M: several groups of rows, each row roughly a mix of its group's hidden directions:
M (71 x 10):
0: +2.61 +3.41 +0.09 -2.33 -0.41 -0.45 -1.94 +1.56 -0.03 -4.65
1: +2.74 -1.75 -0.46 -2.91 -2.04 +3.69 +0.89 +2.62 -1.53 +2.25
2: +0.22 -1.50 +0.37 +0.07 +6.31 +0.34 -0.75 +2.42 -1.80 +0.21
3: +2.00 -2.94 +1.10 -1.22 -3.64 +0.02 -1.95 +3.71 -2.20 -1.02
4: +2.67 +1.17 -4.02 -2.44 -4.03 +1.36 -1.03 +0.97 +0.71 -0.97
5: -0.53 +1.99 +0.93 +2.16 -2.14 -3.20 +0.53 -3.53 +2.41 -2.98
6: -1.22 -4.86 -0.36 +2.97 +2.83 -1.98 +0.22 +1.26 -0.25 +2.08
7: +0.07 +0.02 +0.12 -1.86 +3.50 +1.59 +3.46 -0.38 -4.34 -1.71
8: +0.10 -0.06 -4.12 -3.41 -3.11 +1.14 +3.18 +0.56 -1.26 -0.67
9: -1.15 -3.43 +3.77 -0.09 +1.90 +1.05 +2.34 +1.43 -2.88 +2.06
10: +1.25 -2.54 +0.91 -0.86 +2.88 -0.21 +1.60 +2.79 -2.43 +4.24
11: +0.88 +5.43 -1.45 +0.62 -2.54 -1.37 +0.50 -2.03 +2.49 -0.63
12: -1.41 +1.15 +1.06 +3.19 +0.94 -3.27 -2.77 -1.49 +1.86 -3.54
13: +0.70 +3.82 -3.00 +0.09 -1.14 +1.49 -1.23 -2.70 +3.55 -1.74
14: +2.41 -2.20 +1.31 -0.42 -3.06 -1.19 -3.57 +3.56 -1.68 +0.75
15: +1.97 -5.17 +0.71 -1.67 -0.78 -1.89 -2.47 +0.52 -2.75 +0.18
16: +3.18 +1.10 +0.83 -0.16 -5.71 +2.39 -0.91 +0.73 +0.33 -0.51
17: +1.48 +2.14 +2.13 +3.10 -2.42 -2.07 -0.28 -2.21 +2.10 -3.41
18: -1.00 -2.26 -1.03 -1.46 +3.79 +1.84 -0.17 +2.97 -1.87 +3.57
19: +1.75 -5.35 +1.86 -1.75 -1.67 +0.74 +0.57 -0.50 -0.57 +3.11
20: +1.31 +2.33 -2.83 -1.04 -4.95 +0.43 -2.59 -0.57 +1.48 -1.42
21: +2.53 +0.88 -3.00 -1.95 -4.94 +0.20 -2.31 +1.49 +0.05 -0.10
22: -2.21 -0.17 +0.20 +0.55 +5.47 -1.97 +2.47 -1.63 -1.43 -1.51
23: +2.42 -0.93 -0.93 -0.37 +5.01 +0.48 +1.42 +2.16 +0.04 +3.51
24: -0.19 -1.22 -0.78 -1.93 +5.89 +0.76 +0.28 +1.42 -2.88 -0.77
25: +1.09 +3.43 -2.59 +1.63 +2.35 -0.83 -1.92 -1.90 +3.94 -0.84
26: -0.33 -1.21 -0.24 -1.36 -1.39 +3.69 +2.33 +1.74 -2.45 +4.31
27: +1.82 +3.84 -2.21 -2.53 -0.03 +1.35 -0.58 -2.14 +0.47 -3.96
28: -1.08 -2.16 +4.84 +1.37 -1.66 -1.63 -2.53 +1.17 -2.37 +1.45
29: -1.74 +1.47 -1.57 -0.86 -2.97 -3.02 -0.35 -3.75 +2.62 -2.15
30: -2.96 +4.18 -0.84 +2.55 +0.53 -2.49 -2.09 +1.47 -1.58 -1.78
31: +1.85 -0.17 +2.23 +3.42 -3.34 +1.33 -1.23 +2.27 +1.60 +3.14
32: +1.06 -3.56 +2.93 -0.84 -2.52 -0.05 -1.21 +3.49 -2.98 +0.31
33: -0.38 +1.71 -0.48 +0.01 +0.10 -3.43 -0.74 -3.30 +1.75 -4.74
34: +0.98 -0.36 +0.82 -0.74 -2.10 +4.03 +3.28 +1.19 -3.20 +2.59
35: -0.77 +1.81 +1.16 +2.62 -3.15 -2.76 +1.01 -3.37 +2.57 -1.86
36: -3.01 +0.37 -2.07 -1.39 +2.20 -3.79 -0.29 -3.11 +1.42 -2.38
37: +1.07 +3.11 +3.56 -2.42 -1.88 +2.05 -0.25 +3.46 +0.59 -1.59
38: -2.66 +2.25 +0.11 +2.78 +2.51 -3.43 -0.52 -3.07 +1.76 -1.16
39: -0.37 +5.52 +1.18 +0.02 +0.13 +1.90 +1.26 +2.25 +2.43 -1.96
40: +0.50 -2.77 -0.67 -1.89 +1.69 -0.61 +3.11 +2.79 -3.12 +3.12
41: +1.58 +2.44 +2.44 -3.09 +0.19 +3.41 +0.50 +2.63 +1.14 -2.81
42: -3.86 +1.65 +0.94 +3.51 +1.83 -1.49 -0.93 +3.63 -1.27 -0.13
43: -2.33 -1.50 -0.46 +1.98 -0.63 -1.30 -1.69 +1.12 +3.26 +4.84
44: +1.17 +4.04 +1.59 -3.03 -1.84 +1.31 -1.60 +1.73 -0.84 -3.36
45: -1.67 +3.04 -1.28 +2.34 +1.33 -2.53 -1.29 -3.04 +2.76 -2.49
46: -0.57 +4.77 -0.70 -2.61 -1.48 +3.29 +0.32 -2.33 -0.17 -1.78
47: +2.42 +0.31 +3.03 -3.52 -2.10 +0.44 -2.17 +3.00 -1.33 -2.12
48: -2.75 +2.07 +2.10 +2.73 +2.54 +0.16 +0.00 -3.86 +2.23 -1.42
49: -2.77 -3.74 +1.39 +2.06 +0.29 +0.90 +1.77 +0.11 -0.31 +4.48
50: -0.77 +3.63 -3.41 +0.22 +2.34 +0.34 +1.55 -3.32 +2.73 +0.40
51: +1.06 +3.56 +1.35 -2.85 -0.96 +0.91 -2.19 +2.11 -1.23 -3.98
52: +4.17 -0.11 +2.54 +1.39 -0.09 +3.15 -1.29 +3.56 -1.40 +0.00
53: -4.71 -1.13 -1.89 -0.92 +1.41 -1.37 +2.50 -1.86 +0.07 +3.26
54: +1.70 -2.28 -4.20 +1.14 +2.77 -2.55 -0.39 -2.91 +0.54 -1.39
55: +0.57 +3.63 -1.46 -2.81 -1.24 +0.49 -2.31 -1.70 -2.12 -3.75
56: +0.62 +3.85 -1.04 -2.96 -0.71 +1.23 -1.97 -0.80 -1.72 -4.18
57: +3.98 +0.06 +1.85 +0.79 -2.29 +3.59 -1.21 +3.28 -1.10 +0.75
58: +3.50 -1.41 -2.89 -2.81 -1.57 +0.52 +0.21 +3.66 -1.47 +1.79
59: +0.62 +1.76 -0.54 -3.10 -2.83 +3.46 +1.33 -4.03 +0.36 +0.71
60: +4.18 +0.77 +2.29 +0.79 +1.81 +2.05 -0.46 +2.04 -2.35 -3.28
61: +2.47 +0.51 -1.51 -0.36 -3.83 -0.08 -3.68 +1.37 +1.29 -3.39
62: -4.79 +3.17 +2.16 +1.54 -0.51 +1.22 -0.27 +2.46 -1.84 +0.90
63: -2.49 +3.36 +3.68 -0.25 -1.18 +2.30 +0.18 +3.75 -0.46 +0.09
64: +2.30 +4.91 +0.48 -1.49 -0.56 +1.24 +0.53 +1.25 +2.64 -3.09
65: +0.79 +4.28 +1.66 -3.28 -2.61 +3.12 +0.35 +0.15 +0.46 -1.63
66: -1.33 -1.55 -2.14 -0.87 -2.27 -0.32 -3.23 +1.46 +2.93 +4.02
67: +1.76 -0.85 +2.54 +0.92 -3.37 -0.67 -5.08 +1.82 -0.24 -0.11
68: -3.25 -0.90 -2.82 +3.40 +2.45 -2.59 -1.35 -1.01 -2.36 +0.14
69: -2.62 +1.55 +2.43 +2.78 +2.82 +0.48 +0.11 -3.54 +2.23 -1.86
70: -0.14 -1.42 +0.44 -0.12 +5.02 +0.07 +3.20 +0.90 -1.22 +3.47
which group is each row in? (one row of each group first):
-3.87 -0.61 -1.64 -1.70 +0.33 -0.08 +4.14 -2.20 -1.51 +2.60 | J
-3.12 -0.19 +1.44 +2.16 +4.49 -2.99 +1.98 -1.51 -0.42 +0.22 | U
-0.11 +4.41 -3.05 -0.55 +1.02 -0.04 -1.26 -1.91 -0.57 -4.05 | K

+1.21 +0.40 +1.32 +2.38 +0.60 -0.17 -3.74 +0.05 +2.78 -4.57 | U
-4.75 +3.36 -1.41 +3.03 +2.42 +0.57 +0.42 -0.04 -0.71 -0.41 | K
-0.12 +3.90 +3.39 -1.59 -1.78 +2.98 +1.12 +2.76 +1.36 -0.29 | K
-1.70 -2.20 +4.86 +1.45 -2.43 -1.52 -2.17 +0.73 -2.23 -0.40 | U
+1.80 +1.50 -0.07 -2.21 -0.73 -1.69 -3.57 +1.38 -2.42 -4.22 | K
-3.73 -1.20 -1.60 +0.73 -0.61 -2.51 -1.08 -0.63 +3.28 +3.82 | J
